In the rows, 128 means zero.
One turn or mirror swaps these rows in pairs. Which row does each one swap with?
Sipom: [139  89 142 160  91 123 119 138 124 148 130 142 150 155 130 127  96 122
 153 122]
sifo: [122 112 112 110 135 134 146 104 125 115 102  97  78 120 120 145 117 101
 134 138]
pas: [115 101 123 123 134 125 141 102 127 100 109  95  79 121 127 136 124  85
 133 134]
gokud: [123 121 115 112 137 124 136 106 125 103 106  95  79 121 124 130 116  88
 131 145]
niro: [127 113 112 107 136 118 130  97 121 114 113  92  82 119 125 134 136  91
 130 137]
Gede: [132 135 136 141 147  99 120 118 132 125  89  99 147 141 116 126 129  82
 102  88]
nulu: [121 156 125 122 152 142 118 155 113 125 144 106 155 109 133 124 105 149
 161 143]
podiv: [124 154 127 124 157 138 117 154 119 125 137 114 148 110 112 127 110 152
 167 145]
zop: [128 116 116 106 132 129 138 100 121 103 113 100  77 121 117 135 114  99
 129 140]
Zikav: [142  91 141 165  94 127 123 147 123 140 133 141 151 157 138 116 102 127
 152 134]
Vobe: [141  99 155 160  90 128 121 140 128 136 131 150 141 160 136 118 107 124
 155 122]
vuf: [142  88 149 164  95 137 125 138 123 144 129 139 149 157 136 125 100 117
 156 131]
zerob: [120 125 131 110 145 127 125 103 113 112 103  93  82 119 137 142 123  91
 127 139]
rozi: [141  89 150 154 103 131 123 143 122 145 127 153 153 151 132 126 104 127
 161 124]
lefo: [129 116 119 108 141 133 130  91 118 106 102  99  82 128 120 129 116  88
 133 127]
begar: [123 150 132 118 150 145 126 151 113 124 145 119 154 108 130 123 110 151
 168 143]
rase: [137 126 132 146 140 100 126 121 138 131  96  91 145 135 119 118 145  88
  91  97]
nudok: [127 137 134 142 136  93 126 125 121 135  98 109 152 136 113 110 131  86
  96  89]
Vez: [121 117 112 113 135 129 132  98 130 106 112  88  84 128 120 139 122  90
 128 143]
sak: [132 152 123 123 144 143 122 158 116 134 150 116 157 111 131 125 110 157
 155 141]
Rilo: [133 139 137 152 144  89 129 125 133 130  99 107 152 141 114 123 130  85
  93  98]
Mavad: [146  91 150 158  94 129 116 145 128 147 136 139 145 156 134 117 100 125
 156 125]
zonet: [139  92 156 159  96 132 127 140 129 144 130 143 156 150 133 124 101 125
 160 127]
Vafo: [132 151 120 122 152 143 121 160 115 130 146 112 149 114 128 125 113 151
 165 142]
Vaku: [115 114 126 107 139 120 134 104 121 106 107  94  75 121 131 136 117  97
 124 134]
vod: [123 118 125 109 139 125 137 100 119 104 115  96  82 122 123 143 113  92
 132 156]
tib: [129 137 132 147 140 100 125 118 131 125 102  99 149 143 116 113 138  75
  91  99]
defu: [123 150 130 125 149 145 124 157 124 118 147 111 151 107 123 126 109 152
 163 142]
Zovut: [125 145 128 117 153 144 120 154 116 124 138 124 152 110 128 119 107 159
 165 135]
bamin: [121 110 124 107 135 130 137 101 125 110 108 103  76 122 134 145 117  93
 126 142]
lilo: [124 148 115 128 152 137 121 159 113 125 143 112 152 112 126 123 106 153
 162 151]
boven: [129 158 126 122 152 144 132 158 118 119 145 117 151 106 130 130 111 143
 167 140]
subod: [141  85 146 161  99 128 115 149 125 144 135 141 145 155 140 115  97 117
 156 121]
fug: [120 134 137 150 154  93 126 125 127 118 102  99 150 127 114 112 137  80
 100  99]
Tatu: [126 156 116 124 157 149 127 151 115 128 142 115 146 110 127 121 105 157
 157 138]
rig: [131 128 141 148 149 101 130 128 122 128  94 102 147 139 106 123 136  79
  91  95]
Dupo: [147  92 144 156  94 132 121 138 126 150 141 143 148 147 137 125  99 129
 153 135]
mer: [140  93 155 163  98 126 124 139 125 142 140 151 148 150 133 120 104 116
 159 132]
gaman: [131 134 142 141 149  99 120 130 125 129 101 102 159 130 110 118 129  79
  89  98]
bofi: [126 147 117 123 163 147 120 165 118 127 144 112 146 112 128 126 107 147
 162 141]
Zok: [134 124 151 149 138 107 117 129 120 125  89  94 143 137 112 123 132  78
  92  98]
ladi: [132 133 134 152 138  94 128 133 134 122  94 101 150 143 113 118 131  72
  97 101]
Vol: [143  92 158 161  94 124 124 140 132 143 131 139 151 146 132 115  93 116
 158 128]
fovad: [131 135 148 151 138  98 130 128 128 120 103 101 156 143 119 118 131  83
  87 103]

vuf is swapped with nulu
sak is swapped with Dupo
zerob is swapped with Zok
Rilo is swapped with zop
Zovut is swapped with rozi

